In the rows, 128 means zero.
Each named turn below is shown by a few rows before and after it. Which turns, in which order, take the first row of each later pair to the second? The first pair is answered.
bon:
[150 100 126 161 110  95 152 101] => [146 119 142 140 132  73 154 109]
[156  97 112 153 134 108 152 111] => [153 114 132 130 151  84 151 122]
[ 90 140 132  93 159 137 150 100] => [ 86 150 133  90 148 146 141 111]
[128 170 134 122 149 125 126 129] => [122 168 129 126 129 146 121 139]
fezuk:
[130 106  88 162 103 200 110  92] => [119 151  99 132  76 202  94 144]
[117 105 100 152 133 174 130 125] => [111 131 112 136 121 178 123 154]
[129 147 144 115 123 133 142 112] => [132 145 144 113 125 126 144 113]
Rifa:
[118 116 130 137 121 155 133 118] => [129 116 129 138 118 110 149 131]
[119 124 112 142 117 142 129 145] => [120 124 113 144 120 126 139 150]
[144 106 115 151 129 109 143 107] => [131 155 142 109 136 100 130 146]
[110 133 144 117 156 157 117 113] => [128 102 124 150 149 126 142 100]
Mub:
[105 107 132 116 144 134 105 104] => [104 123 141 104 143 128 102 121]
[142 126 125 141 124  99 130 118] => [141 132 129 136 123  91 129 121]
[144 133 112 161  80 100 131 146] => [150 108 110 173 106 100 137 113]

Between the rows of a pair lie two turns.
[138  96 134 120 186 169 143  45] => [119 186 174  53 169 134 126 141] : bon, Mub
[107 107 120 138 138 196 107  85] => [141  89 120 153 165  93 152  80] : Mub, Rifa
[113 175 134 105  92 144 117 189] => [146 113  99 166  76  95 154 157] : Rifa, Rifa
[124 176 142  93 138 160 119 129] => [143 133 135 116 173 139 141  80] : Rifa, Mub
[111  97 119 130 129 142 120 105] => [121  96 114 140 110 110 137 122] : fezuk, Rifa
[114 119 116 128 124 209 100 111] => [110 133 126 116 120 207  92 131] : bon, fezuk
[ 98 150 155  84 190 188  90 112] => [138  64  89 184 128 172 137  83] : Mub, Rifa
[158  89 122 154 150  32 185 123] => [118 167 179  72 194  65 143 151] : Rifa, fezuk
[136 109 131 149 126 144 135  92] => [140 143 143 134 109  91 147 140] : Rifa, Mub
[116 163 121 114 107  92 122 174] => [108 136 100 139  84 156 108 150] : bon, Rifa
[111 102 129 144 152 171 120  64] => [132  90 123 162 149 114 146  65] : Rifa, fezuk
[153 117 109 160  86  81 157 150] => [154 118 129 145 130  54 163 133] : Mub, bon
[144 126 144  70 156 129 130 131] => [147  98 114 112 113 176 126 119] : Mub, Rifa
[107 166 178  63 197 129 100 126] => [107 187 155  71 111 129 102 198] : fezuk, Mub
[143 171 114 111 128  63 105 177] => [158 125  79 158  92  72 118 161] : Mub, fezuk
[140 113 145 122 167 138 140  80] => [126 167 151  98 108 131 129 166] : Mub, Mub
[156  96 126 164 142 179 123  88] => [152 148 170 106 189 118 124 119] : bon, Mub
[104 131 134  97 173 180 108  70] => [ 97 145 129  97 135 204  98 102] : fezuk, bon
[146 109 119 151 129  93 153 117] => [117 126 128 130 138 175 114 101] : Rifa, Rifa
[148  91 137 114 157  95 154 130] => [122 113 144  90 157 168 115 129] : bon, Rifa
[123 160 127 113 104 127 129 163] => [128 114 113 137 130 167 124 102] : Rifa, Mub
[156 103 111 146 119  77 151 198] => [128 150 151  89 156 110 113 210] : fezuk, Rifa
[141 124 122 144 118  83 147 135] => [125 115 119 146 120 168 119 102] : Rifa, Rifa
[125  91 103 146 139 206 101  94] => [155  77  79 183  93 131 139 125] : fezuk, Rifa
[130 162 111 129  53 106 146 204] => [149  95  78 184  67 102 168 144] : bon, bon
[142 111 108 158  73 122 137 153] => [134 121 109 151  68 138 128 160] : Rifa, bon
[108 128 135 115 181 101 123  88] => [ 98 163 119 115  87 118 116 167] : Mub, Mub
[105 196 170  65 137 145  97 170] => [103 145 124 122  89 229  88 133] : Rifa, fezuk
[142 122  99 143 110  89 148 127] => [122 147 102 128  88 143 121 144] : Rifa, Mub
[141 163 157 126 162  76 152 124] => [108 167 137 131 117 193 111 128] : Mub, Rifa
[118 102 130 128 116 129 130 123] => [110 119 141 112 118 135 122 130] : Rifa, Rifa
[121 159 151 103 164  94 126 153] => [108 146 147 106 165 169 103 123] : Rifa, Mub
[130 100 104 175 100 122 148 116] => [129 143 127 142  95  87 150 162] : fezuk, Rifa
[137 149 151 100 124 102 149 148] => [122 148 155  93 145 146 130 121] : fezuk, Rifa
[117 134 101 159  60 160 122 162] => [136 127 100 163  66 104 147 170] : Rifa, fezuk
[130 132 152 112 110 169 126 146] => [154  90 143 144 124 126 156 110] : Rifa, bon
[134 108 116 142 125 149 128 104] => [121 148 126 119 104 150 118 146] : fezuk, fezuk
[147  92 137 132 164 125 139  91] => [120 128 141 108 132 186 104 123] : fezuk, fezuk
[116 149 140 110 117 121 128 164] => [116 112 126 133 140 166 122 109] : Rifa, Mub
[130 126 161  68 151  97 116 121] => [122  99 126 107  95 180 102 114] : Mub, Rifa
[116 128 105 135  80 191 101 141] => [153  80 102 168 128 101 147  92] : Rifa, Mub
[130  83  96 158 115 175 129  88] => [153  87 106 161 131  85 166 103] : Rifa, fezuk
[131 102 114 151 107 126 132 144] => [124 119 120 137 104 126 124 163] : Rifa, bon
[106 161 169  85 159 137 123 139] => [110 111 148 121 164 174 126  87] : fezuk, Rifa
[169  48 114 148 180 115 126  76] => [125 131 160  72 195 172  75 119] : Rifa, Rifa
[148  92 108 144 196  31 159  74] => [103 208 148  56 143  68 107 197] : bon, bon
[140 140 119 111 104 129 131 172] => [147  95 102 145 116 141 135 122] : bon, Mub
[ 96 147 127  98 114 203  99 138] => [122  92  88 160  81 181 134 118] : Rifa, fezuk
[107 127 121 131 147 178 105  98] => [104 136 115 131 122 184 105 119] : fezuk, bon
[142  63 115 164 138 111 149  85] => [126 137 166  90 172  69 136 134] : bon, bon
[134 185 146 100 127  84 121 189] => [140 114  87 173  66 165 118 149] : bon, Mub
[174 145 131 137 103  15 164 188] => [187 101 114 169 117  18 179 143] : bon, fezuk
[121 101 121 147 172 140 111 102] => [109 160 139 111 145 127 102 172] : Mub, Mub
[119 130 165  90 252 126 119  54] => [ 97 203 130  92  57 164  95 217] : Mub, Mub
[113 146 122 139 119 165  90 146] => [142 101 108 170 139  98 128 115] : Rifa, bon
[142 181 153 103 154  30 144 177] => [152  78 116 169 202 106 145  47] : fezuk, fezuk
[166 102  96 168 103  54 180 138] => [104 198 159  70 139 158 102 168] : bon, Rifa
[158 141 156 107 146  25 148 171] => [113 183 183  56 157 130  87 170] : Rifa, fezuk
[141 105 126 135 131  86 143 120] => [117 141 132 113 100 139 117 161] : Rifa, Mub
[132 173 177  80 189  87 122 119] => [129 132 161 108 203 141 115  65] : fezuk, Rifa
[116 156 137 118  80 122 125 188] => [100 158 148 103 109 180  99 157] : fezuk, Rifa
[133 169 168 105 154 103 157 174] => [141 134 116 160  76 149 158 180] : Mub, bon
[126 127 151 105 182 132 125  88] => [107 161 159  86 146 149 108 136] : fezuk, Mub
[152 125 113 126 127  66 116 159] => [121 143 118 107 122 160  70 151] : bon, Rifa
[134 132 165 117 147  83 110 119] => [118 130 150 130 112 165  83 117] : Mub, Rifa
[144  80 100 169 132 148 146  80] => [148 143 118 135  95  68 159 168] : Rifa, Mub
[151  89 125 137 189 117 153  85] => [133 113 143 112 204 131 138  90] : bon, fezuk
[150 132  99 144  91 145 133 171] => [141 152 116 120 102 149 120 183] : fezuk, Rifa
[128 154 110 139 125 100 134 151] => [118 166 124 121 142 127 114 142] : fezuk, Rifa
[141 120 144 118 180  70 152 100] => [103 169 159  79 156 157 102 136] : Rifa, bon
[135 120 137 124 147 145 115 109] => [144 108 126 142 135 128 130 109] : fezuk, Rifa
[124  93  99 155 130 170 106 135] => [120 135 113 123 114 137 107 188] : fezuk, fezuk
[145  77 102 160 153 117 157  76] => [124 157 153  82 183  78 142 133] : bon, bon
[157 106 129 146 173  34 162 101] => [100 198 142  93  94 145  91 199] : Rifa, Mub
[ 84  97 119 142 129 232 105  84] => [ 76 128 134 116 126 237  94 110] : bon, fezuk
[124 146 171  84 215 149 127 103] => [126 160 176  79 208 115 136 128] : Rifa, Mub
[121 149 116 162 101 123 140 169] => [118 162 125 147 104 128 131 174] : bon, Rifa
[123 145 155 106 129 149 114 148] => [143  95 136 136 145 138 135 101] : Rifa, bon
[129 119 149 123 172 150 100 108] => [146  92 133 153 166 122 123 100] : bon, Rifa
[ 95 162 154  86 150 178  95 118] => [135  79  92 173  99 144 141  91] : Mub, Rifa
[134  88 104 167 130 154 127  96] => [142 127 121 144 108  71 150 162] : Rifa, Mub
[107 121 117 144  75 166 146 152] => [119 137 134 127  94  89 169 173] : bon, Rifa
[137 113 122 148 141 127 132 127] => [130 126 125 140 127 153 120 139] : fezuk, fezuk
[146  94  99 172  80 131 146 140] => [115 141 128 123  92 187 102 159] : Rifa, Rifa
[104 121 124 107 117 187 114 132] => [125 139 132  98 113  93 150 171] : Rifa, Rifa
[143 119 145 145 176  95 128  90] => [126 131 153 131 182 138 109  85] : Rifa, Rifa
[118 161 140 100 116 117 123 166] => [131 106  98 153  84 139 138 134] : Mub, bon
[146 105 145 113 196  89 150  98] => [122 116 144 104 185 182 113  84] : bon, Rifa
[133 122 114 152 116 146 134 125] => [125 150 134 128 118 147 124 149] : Rifa, Rifa
[ 93  99 120 129 115 176 147  98] => [113 115 138 113 139  77 176 119] : bon, Rifa
[110 201 184  84 102 118 107 215] => [131  99 100 190  33 186 124 156] : bon, Rifa
[127 144 153  96 118 128 107 180] => [115 124 149 102 138 179  92 136] : fezuk, Rifa
[125 143 126 133 100  71 146 160] => [101 170 138 111  94 133 115 167] : Mub, Rifa
[120 104 118 164 142 182 107 111] => [144  83 111 184 143 120 138 115] : Rifa, fezuk
[120  82 128 161 144 197 136  64] => [ 97 139 173  98 184 185 115  89] : Mub, fezuk
[118 127 162  99 196 151 122  94] => [128  86 120 152 149 187 125  80] : Mub, Rifa
[119 145 104 137  91 113 126 183] => [116 101  93 163 115 174 118 118] : Rifa, Mub
[113 155 155  89 154 107 126 138] => [108 139 148  93 160 157 110 109] : Rifa, Mub
[147  90 123 137 202  54 141  70] => [106 199 157  63 151  88  96 180] : bon, bon
[112 142 125 123  83 147 123 158] => [130 122 119 138  91  96 148 151] : Mub, Rifa
[128 111 100 162 101 147 135 139] => [135 138 135 124 151  80 147 147] : Mub, Rifa
[140 113 110 143 120 123 142 113] => [118 140 125 111 127 157 118 123] : Rifa, Rifa
[111 127  72 166  42  85 162 231] => [132  72  60 199  85  51 188 174] : bon, bon
[133 134  80 173  53 123 107 143] => [137 168 124 127 120  38 123 154] : Mub, Rifa
[106 160 127  93 124 134 132 141] => [118 111 108 131 139 146 143  87] : Rifa, bon
[129 158 153 132 142  87 153 148] => [120 161 135 142  94 137 139 168] : bon, bon
[158 122  97 135 126 116 143 114] => [140 140 109 112 129 164 120 112] : Rifa, Rifa
[144  85 137 117 197 118 149  78] => [123 158 165  60 170 108 128 156] : Rifa, bon
[132 146 132 106  78  83 115 163] => [123 137 121 114  61 146  96 150] : bon, Rifa
[109  95 119 158  81 130 155 144] => [118 114 140 135 100  82 165 159] : Rifa, fezuk
[115 153 144  97 117 134 106 153] => [144 109 117 141 110  91 141 136] : Rifa, Rifa
[121 164 142  83 148 175 108  97] => [152 100  93 154 105 152 146  71] : Mub, Rifa
[147 145 107 138 138  28 171 115] => [ 91 198 124  94 105 193  89 137] : Rifa, bon
[101 126 122 132 175 106 150 126] => [102 132 121 130 169  95 151 139] : Mub, fezuk
[122  91 147 112 208 140 126  75] => [121 153 166  74 170  68 137 168] : Rifa, Mub
[ 91 154 119 112  79  98 131 177] => [ 94 142 107 128  69 103 134 172] : Mub, Rifa
[ 97 169 149  98 105 152  92 176] => [127  69 111 173 141 139 130  80] : Rifa, bon
[121  80 139 132 196 118 140  64] => [ 83 133 149  99 147 209  89 115] : fezuk, fezuk
[121 123 134 122 144  83 166 116] => [110 152 136 112 104 104 151 154] : Mub, bon
[128 128  93 168 104 104 153 102] => [102 164 115 131 115 176 114 109] : Rifa, Rifa
[135  98 127 172  95  80 134 149] => [131  84 142 167 150  80 129 107] : fezuk, Mub
[ 92 123 113 154 137 157 134 125] => [ 88 138 125 136 154 154 129 131] : Mub, fezuk
[131 126 116 146 145 147 120 113] => [140 127 121 141 159 124 128 113] : Mub, Rifa
[106 149 171  66 146  86 134 156] => [102  86 113 136  92 199 119 110] : bon, Rifa
[ 92 151 150 119 139  75 143 160] => [ 77 146 125 137  95 161 113 161] : Mub, Rifa
[128  49  95 168 135 165 125  74] => [146 113 118 130 100  35 157 182] : Rifa, Mub
[137  73  76 179  88 137 151 123] => [141  62  84 175 123 122 156  97] : fezuk, bon
[149 124 123 132 124  68 144 142] => [139 145 120 123  96  91 127 170] : bon, bon
[123  81 152 125 115  83 176 100] => [ 97 133 159  91  68 131 143 161] : Rifa, Mub
[129 130 125 132 156 129 114  85] => [118 167 133 111 118 126 105 144] : Mub, Mub
[125 167 152  98 171 138 142 121] => [132 141 138 119 183 146 143  91] : Rifa, bon
[137 132 132 122 148  97 131 124] => [122 142 133 109 140 149 108 125] : Rifa, bon
[122 132 132 129 167 112 156  91] => [109 178 141 102 134 116 141 144] : Rifa, Mub
[131 128 107 147  56 128 141 171] => [150  83  97 175 101 105 160 113] : fezuk, Mub
[107 128 111 131 208 138 139  69] => [ 90 203 116  99 122 130 119 181] : Mub, Mub
[110 117 122 138 107 181 105 119] => [127  91 131 143 159 134 127  82] : bon, bon
[116 148 182  80 190  97 122 127] => [113  77 122 153 133 198 113  78] : bon, Rifa
[128  75 125 133 171 176  75  81] => [160  49  93 175 122 106 120 104] : fezuk, Rifa
[123 157 167  82 188 102 124 103] => [148 104 137 128 176  82 151  69] : Rifa, Rifa
[124 165 163  56 172 120 113 158] => [127 121 100 128  61 188 115 170] : Mub, bon
[126 150 152  90 158  95 129 140] => [112 148 131 113  94 165 113 158] : bon, bon
[134  80 104 182 120 182 101  90] => [143 109 150 133 205  93 121  83] : bon, bon
[134 163 146 139  84  77 120 176] => [120 119 121 169  90 189  94 110] : Rifa, bon
[123 118 112 134 164 154 134  81] => [112 177 137  92 141 139 123 147] : Mub, Mub
[135 154 148 102 124  98 100 131] => [149 121 141 126 146  90 108  90] : fezuk, fezuk
[121 121 134  98 163 150 122 107] => [125 143 140  85 150 123 123 143] : Mub, fezuk
[107 139 112 137  82 131 125 152] => [121 101 119 146 150 123 137  83] : Mub, Mub
[148  94  97 159 124 122 145 105] => [115 149 133 105 135 181 106 127] : Rifa, Rifa
[130 104 119 165 106 173 120 107] => [145 133 150 129 144  68 143 137] : bon, Rifa
[123 121 148 125 174 102 141  97] => [126 132 152 118 165  83 145 119] : Mub, fezuk
[108 182 178  70 177 129 107 140] => [110 140 110 145  55 198 104 162] : Mub, bon
[126 143 172  96 146 144 131 125] => [132 113 150 122 145 164 134  94] : fezuk, Rifa
[146 120 121 145 148  85 150 103] => [132 154 144 108 166  97 132 114] : Rifa, fezuk
[131  99 101 149 100 136 137 123] => [119 122 107 132  89 143 124 144] : fezuk, fezuk
